In the rows, zero is written as 128.
One turn moves every row onto another: examples first, then more rows asked
vate: [125 130 109 141 142 138 118 131 160 121 157 144  95 115 166 141 117 117
 135 128 135 131 120 107 130 141 145 118 106 120 129 101 119 141 101 157
  94 136 100 131 108]
Diz: [118 154 123 146 150 142 133 144 182 115 135 116 158 133 146 140 119 136
 117 140 119 106 111 141 122 128 107 108 109 131 147 128 113 107 111 130
  85 126 132 125 106]
bod: [127 147 103 124 146  95 149 140 154 125 148 105 152 129 153 116 140 145
 128 152 109 106 110 146 119 136 151 124 103 138 135 114 111 130 105 119
  82 141 127 124 112]
vozu: [123 141 130 137 169 107 145 127 158  93 117 122 163 119 158 141 125 153
 136 134 119 127  91 147 142 131 133 119 113 137 127 136 131 132  98 100
  98 128 120 133 123]
meza: [137 122  99 135 151 129 128 139 148  94 155 148 120  91 159 137 135 119
 149 136 132 135 125 108 135 150 159 112 113 140 122 115 142 145 114 138
 109 130 119 127 116]
tar: [129 126 138 151 154 129 111 132 150  81 134 129 147 142 144 132 142 136
 100 127 114 132  98 128 158 116 117  96 143 139 132 124 124 102 101 113
  89 132 117 147 103]
Lise: [127 143 138 132 171 109 150 140 161  94 121 122 164 120 158 139 129 140
 132 124 123 133  88 144 138 133 125 115 118 135 125 131 136 136 105 100
  97 125 116 137 121]
fol: [128 147 126 121 144  98 129 132 122 113 115 128 144 142 151 124 133 157
 103 129 129 118 106 137 147 127 149 112 138 131 125 118 132 122 115 100
  79 137  93 148 111]
vid: [128 154 104 126 143  96 141 142 154 128 138 110 149 129 144 128 145 145
 130 151 115  99 112 148 123 133 159 112 112 135 137 118 111 134 103 109
  83 144 125 127 112]
lipeg: [114 120 119 124 145 130 114 143 135 106 142 154 121  94 160 146 117 134
 140 122 136 156 113  98 150 142 137 120 104 130 129 115 139 133  99 136
  97 131  98 152 126]
Mugim: [122 138 107 135 148 112 122 133 145 123 146 128 129 154 147 126 136 129
  99 141 102 104 111 140 127 121 125 118 122 133 136 110  96  99 111 141
  71 147 106 153 105]
kab: [124 108 125 126 141 120 112 141 135 107 161 150 102 106 170 147 137 123
 125 131 124 133 109  89 158 141 141 104 124 137 141 108 129 129  94 152
  92 143 108 136 106]
Feb: [113 141 106 137 133 121 126 127 156 125 148 120 131 161 133 128 133 127
 101 139 110 108 116 134 133 116 134 114 122 141 132 118  96 104 115 135
  76 147 110 150 100]
lodo: [124 149 116 123 146 100 124 129 121 106 131 119 144 148 141 118 134 147
 107 139 121 124 112 131 145 122 162 105 146 145 123 112 126 119 110 103
  87 137  92 148 111]
pib: [132 131 140 148 157 115 119 140 148  88 141 127 151 134 152 139 141 127
  93 125 118 124  93 118 146 121 111  99 142 134 131 129 131  90 100 106
  93 131 118 145 109]
nuna: [130 135 100 120 127 124 118 148 133 111 147 152 126  92 167 124 133 142
 128 132 146 130 126  91 140 156 154 111 117 139 144 106 122 144 111 144
  92 129 115 131 114]
lidef: [119 148 134 143 146 136 137 142 186 113 140 107 161 130 153 132 125 131
 117 131 119 114 106 138 123 137 110 116  99 128 142 119 115 111 110 131
  84 122 136 122 103]
pab: [126 146 119 124 145  94 122 141 115 110 125 126 145 140 149 123 135 151
 103 132 125 122 101 130 134 125 152 115 140 128 127 115 125 113 110 102
  81 134  83 150 115]
pigi: [124 153 135 139 161 118 140 134 154  90 117 124 160 116 152 133 130 152
 128 129 123 143  88 151 150 136 131 109 125 141 135 127 129 139 100 101
  94 117 116 130 123]
Zono: [132 127 105 144 139 147 106 132 159 106 146 154 107 109 168 135 121 121
 130 121 137 125 119 106 133 144 136 122 111 129 133 107 115 145 112 161
  98 131 115 130 101]
miluk: [116 146 129 148 136 136 137 141 185 110 140 113 153 126 143 134 133 134
 116 133 118 121  99 137 135 132 106 112 106 134 154 130 109 116 105 124
  83 126 141 120 109]
nusof: [133 147 107 136 150 117 122 129 149 126 145 131 127 154 143 130 138 126
  96 135 103 105 115 141 136 117 123 105 122 134 127 120 101 100 108 134
  69 147 114 155 103]
kek: [122 110 114 142 133 143 105 140 156 105 148 144 117 103 151 143 118 111
 130 133 143 131 118  87 139 143 138 114 118 135 137 113 145 121 122 131
 104 132 117 118  98]
rel: [113 120 125 136 137 139 112 143 156 112 152 140 117  97 160 141 111 123
 131 140 147 138 113  87 141 142 128 111 111 128 144 108 151 125 106 134
 103 132 113 113 110]
fefus: [125 117 105 132 144 127 135 149 157 103 162 143 115  93 152 144 136 120
 153 147 134 136 124 102 131 143 148 109 100 128 131 112 144 142 106 141
 103 140 119 131 123]
batar: [129 130 106 123 122 131 122 148 133 115 161 146 117 105 163 127 128 143
 127 133 152 130 131  92 135 141 155 113 121 126 137  96 131 139 101 145
  88 136 110 144 113]
nuguk: [116 156 102 125 140  99 157 134 162 128 143 110 144 129 142 125 135 140
 127 152 112 113 106 148 129 136 153 120 106 148 139 127 108 137 108 117
  84 138 123 124 121]
nakug: [128 132 143 146 151 119 122 133 149  87 136 123 152 133 153 138 141 139
  97 129 112 121 101 120 155 122 112  95 132 136 134 136 133  84 106 116
  83 129 122 140 105]
Naded: [124 107 106 130 138 123 105 137 142 111 152 160 109 100 164 144 134 114
 124 128 123 130 106  84 154 146 137 111 113 144 144 118 114 125 106 143
  92 146 116 135 105]
teso: [118 123 101 122 147 129 118 137 132 113 135 159 122  94 156 141 110 124
 139 128 140 147 118  95 145 152 148 119 110 143 132 118 134 131 119 127
  95 130  97 144 120]

kek -> teso
tar -> lodo
Where do these go?
bod -> lidef
vid -> Diz
batar -> vate

